128 stands for zero in the data rows.
Here are some points:
[149  88 155 155 122  97  97 113 168 122 114 121  51  95]
[126 209 142 119 134 130 185 157 117 152 145 158 187 171]
[151 144 127 110 123 163 110 169 187 122 136 133 109 131]
[136 123 126 138 114 184  93 162 166 119 148 114  94 122]
[109 112 100 119 131 124 132 122 121 137 130 142 139 114]
[121 162 130 120 128 105 156 159 114 150 149 116 157 143]
[ 98  90  97 147 132 131 104  91  76 107 121  89 149 111]
[ 74 123  93 121 113 104  88 129 111 118 141 104 101  94]
[140 137 153 145 144 152 161 137 123 131 142 141 145 141]
[133 149 113 133 118  89 132 136 104 127 127  88 164 133]
[164  99 130 134 125 153  95  98 151 114 100 115 105 134]
[ 94 113  72 141 103  99  50 124 124 103 121  61 101  96]
[112 137 127 118 134 152 155 129 100 132 141 156 160 145]
[114 117 131 136 146 100 165  95  58 129 120 132 184 132]
[140 148 148 137 135 167 128 153 155 141 143 144 122 135]
[162  93 169 134 132 129 139 114 145 131 111 155  97 120]
[131  93 153 133 117  80 134 141 136 124 129 118  95 113]
[120  98 114 141 139 125 127 102  92 117 121 108 138 117]
Then 28 other points, each followed by its number:
[113 115 116 116 132  86 160  98  96 140 115 126 134 110] 0
[141 141 132 135 143 160 137 127 132 137 132 142 142 146] 1
[ 69 170  93 127 121 113 120  94  52 122 134 121 178 140] 2
[142  99 130 131 141 112 156  96 108 134 107 147 136 123] 3
[131  70 118 129 128 118 113  92 109 112 105 121 127 118] 4
[157 126 151 119 132  83 152 146 145 142 127 124 102 110] 5
[126 136 110 137 139  80 155 114  81 144 118 124 161 133] 6
[125  99 160 141 141 103 134  95 127 123 120 135  63 109] 7
[141 152 139 144 136 165 149 144 163 142 139 157 129 139] 8
[159  96 124 131 139 137 142 109 141 130 113 111 111 116] 9
[147 148 148 121 128  74 182 139 128 142 117 136 154 131] 10
[ 92 186 110 122 123 113 132 182 104 144 169 129 166 131] 11
[117 140 101 108 114 136 107 135 115 119 124 118 153 139] 12
[141 124 138 128 129 122 149 145 140 143 131 125 124 125] 13
[ 72 107 112 120 134  96 122 116  54 128 139 131 171 129] 14
[141 112 127 135 129 140 126 120 139 126 117 128 121 134] 15
[130 124 114 121 126 146 101 130 137 107 131  90 121 123] 16
[137  88 133 123 115 186  87 144 164 105 135 133  83 123] 17
[135 149 130 119 133 126 170 141 141 147 129 147 140 140] 18
[137 112 109 127 124 161  85 125 147 114 121 103 112 127] 19
[118 148 134  96 143 138 149 119 120 117 139  99 154 137] 20
[156 142 141 130 123 127 142 143 148 132 122 110 127 141] 21
[124  73 175 139 147 115 140 105 120 134 126 166 109 124] 22
[ 91  96 134 129 139  89 134  92  64 131 124 145 160 124] 23
[127 127 130 124 142 108 170 114 124 149 118 174 148 128] 24
[144 114 131 118 124 146 114 136 137 119 116 132 124 133] 25
[154 124 135 138 123 123 128 121 157 135 114 130 103 133] 26
[121 125 133 124 135 108 161 118 108 143 124 155 153 129] 27
Which three of these numbered points are nearest to each point below, ignoring the 3 directions in which the first points spread most? Their numbers follow each, nearest first.
[132 108 177 144 143  94 150 101 135 132 127 153  67 110] > 7 11 0
[144 113 157 123 136 104 152  74 111 130  91 166 141 135] > 12 3 26
[106 109 110 128 126 170 118 117 106 120 134 135 149 137] > 17 19 1
[129 127 136 135 144 113 151  97 117 136 114 146 136 121] > 3 27 18
[117  73 106 134 136 121 126  74  89 113 101 116 138 114] > 4 15 19
[134 126 102 127 117 179  71 141 162 113 127  97 101 127] > 19 1 16
[119 197 143 100 123  98 151 181 110 146 152 151 182 147] > 11 5 10
[ 87 132 114 114 113 112 107 134  85 113 141 154 156 125] > 23 14 22
[ 76 131  73 122 123 153  90  98  95 114 130 101 132 118] > 1 2 19
[144 108 134 118 110 154  71 162 174 110 129 136  89 116] > 25 12 4
[149 119 138 127 141 134 168  99 134 139 111 143 134 135] > 3 15 9
[115 129 112 111 125 149 139 123 130 132 135 122 116 124] > 3 15 18
[113 175 141 134 119  90 149 153 102 133 145 129 164 146] > 11 6 10
[165 129 157 145 131 135 143 131 154 136 127 111 113 138] > 21 26 13
[137 146 135 150 130 157 119 121 148 135 123 139 117 149] > 1 8 15
